Some points, one per row:
[-50 -7 -19 -8 3 7 10 7 10 34 5]
[22 -18 30 -29 -16 16 0 7 -27 -31 7]
[-5 -4 -17 61 26 -35 -30 3 49 -32 -1]
[127 79 -36 127 61 -75 104 -20 127 -27 -25]
[-1 9 46 -29 -16 40 17 -6 -27 51 27]
[50 15 11 14 9 13 48 11 -5 13 -9]
[-15 -10 -26 16 3 -34 -28 -2 15 -63 -19]
[4 5 35 -73 -39 69 29 -1 -67 66 24]
[41 36 -17 74 10 -71 30 -13 58 -39 -15]
[85 13 43 6 13 -18 27 -22 18 -68 -21]
[-71 -24 -2 -12 -13 -29 -72 11 1 -9 10]
[40 18 -9 42 1 -8 40 -23 24 37 -17]
[-25 12 1 -70 -24 72 22 6 -68 119 20]
[1 47 -42 55 32 14 64 2 26 81 -32]
[-65 -25 7 -70 -33 41 -22 17 -63 25 1]
[-127 -71 -35 -66 -25 27 -98 15 -47 2 15]
[38 21 11 34 23 -30 17 1 42 14 -11]
[31 33 -37 19 9 -7 99 1 20 86 -26]
Then 12 other points, each followed by its number:
[57 -7 8 36 -2 -4 -18 -21 -3 -50 7] 0
[3 -38 26 -2 -1 -33 -48 7 35 -101 13] 1
[19 -11 36 -21 -22 25 -5 -6 -19 5 16] 2
[-73 3 -68 -8 18 1 -1 17 0 83 -21] 3
[-30 10 -11 -45 2 35 4 12 -13 40 2] 4
[-57 -17 -19 -18 0 -21 -32 9 -17 14 -17] 5
[-6 33 -20 -3 -1 24 52 -9 -16 76 -5] 6
[-44 -28 -48 13 -3 -29 -22 8 2 -11 5] 7
[81 -6 103 -15 -41 8 -16 -9 -42 -127 33] 8
[49 19 65 -33 -1 39 14 -16 -49 -1 21] 9
[-75 -5 -106 6 22 -19 26 20 0 78 -30] 10
[61 19 51 15 -3 -22 -13 -11 15 -35 8] 11
Which of these numbered points is nearest to each point below, ignoring the 3 directions in which the first points spread most? Its number follows each.
[2 -1 -19 -18 -5 6 -6 0 -34 -46 -11] > 10
[87 25 80 -67 -10 78 59 -16 -53 4 13] > 4
[-10 -19 -14 -25 -13 12 -10 -1 -20 -24 9] > 7
[-37 15 -55 1 35 4 26 16 31 61 -17] > 4
[-56 5 -55 -8 12 -3 -2 9 12 12 -13] > 4
[-34 -18 -20 9 -12 -33 -17 -8 21 -14 -10] > 6
